Each path below is one point turned by a fixed rotation once a step. After each direction that follows a path, write how fast that rotation turns it, in degrees each step (0 if it stays still).
Each turn is a multiple of 5 degrees from 10 to 175, or 0.
Each row of a path follows its step; steps can be skipped.
Path 1:
step 0: [  9  10  -2  -1  -3   7   0   9   2  -1   3   3   3  16 -12  -5  -8   1
  -5  10 -11  -3   5  -2   3  -6  -1   7  -6  13   9  -2   2  -5  -4  -1
 -15 -10   4   2  -4  -4  -1   8  13 -10 -13]
step 1: [ -6   2  -9   4  -8   6 -15   0   1  -2   0  -1  -8  -2   5   2   2   5
  -7  -6   5   4  -6  -6 -17  13  -7  -5  16  -6  10  -5  12  -8  -6   1
   2 -10  -2   2  -3   1  14   8  -5   5   2]
step 3: [  5   2  -4  -9  -2   5  -7  -4   1  16   6  -6  -9   6   4   0   6   3
  -4   4   0  -6 -10   8  -2  -9 -16   2   1  12  -2   1  -1  -5  10  -7
 -11  11 -12   5   1 -11  -9   4  -5  -5  10]
step 5: [ -6   1  -5   2  -1  -3 -18 -10   2  -9   6   6   2   6   4  16  -9  -4
  -9  -2  -6   1   6  -3  -7   1  -6   6  -3 -17  -4   4 -12 -15   0   4
 -11   3   8   0   3   1   0   7  -5  -2  -5]
step 6: [  8 -10 -14   2  -4   5  -2  -4   9  -7  -1   5   1  -2  -1 -10  -3  -1
  -7   1  -5   3   3  -2   4  -5  -1  -9   7  19   2  -9   4  13 -13  -1
 -18  -3  10   8  -3   1  -8   0  -4   1   7]
step 8: [ 11   1   3  -2   5  -6 -20  -5   1   0   7   3   0  -6  -9  -1  -4  -5
   1  -3   4   5   5 -11  10   0   1   6  11   5   9 -16  -7  -7  18  -9
   3   3  -4  -6 -11   1   8  -6  -1   0  -1]
step 12: [  9   6 -16  -7   1  -6 -11  -3   0  -8  -6   2  -8  -3   7  -7  -3  -2
  11  -6  -8  11  -5   6   3 -10  -6   6   3  11  11  -6  -5   2   4   2
  -4  -5   7  -1   7  -4  11  16  -2  -8   1]
step 13: [ -1  -2   5  -3  -9   8  -1  -7 -11  -2   3  -2  -1   8  -5 -24   4   4
  -6  -1  -5   8 -11  -7  -2  14  -7   5   8  -4   4   0  -1  -8  -7  -9
  -5   7  -5   6  -1   7  -8  -5  -8   2 -12]
step 14: [ -1   5  -4  -1   8  12  -5  -4  15   0  11  -8  10   4   0   6 -11   4
   0  -6   0  -2  -7   8   3   4  -2 -12  17  -4   2  -1  -8   0  18   7
  -4   0   1  -8 -11   1  -5  -5   3  -7   4]
step 16: [  6   5  -9  11 -11   2   3 -10  -1   6   1 -15  -5  -6  -3   0   0   1
   0   5  -6  -4  -7  -4  11 -15   1   2  -5 -10   5 -14  -1  -6  -2   2
 -13  -2   8  -1  -3   0  -2  13  -2   6 -16]
Directions:
[ 1  3  1 -3  1  1 -1 -4 -1 -3  0 -1  0  1  3 -1  0  0 -3  2 -1  3 -2  3
  1 -1 -2  0  1 -2 -4  0 -4  3  0  3  0 -2  1  1  2  3 -4 -2 -3  1  0]	40
[ 2  0 -4  0 -1  1 -2  1  4  0  0 -2  0  2 -1  1 -1  1  0  1  0  2  0  2
  4 -1  3  3  1  0  2 -3  2  5  1  3  4  4  3 -2 -2 -2  0  0  0  1 -2]	175
[-5  3  2 -1  2 -1  1  3  0  1  1 -2  1  0  3 -1 -4 -1 -2  3 -1  0  1 -1
  0 -1  0 -2 -3  3  3 -7  0 -1  1  0  2  0 -3 -2  2 -1 -1  1 -1 -1  0]	95
[ 0  2  3  3  2  1 -2  2  0  4  2  0  2  4  2  0  0  2 -1 -1  4 -1 -2  2
 -4  3  2  0  1  1  0  0 -1  1  2  2  1 -3  0 -1 -4  5  3  1  0  3 -1]	110
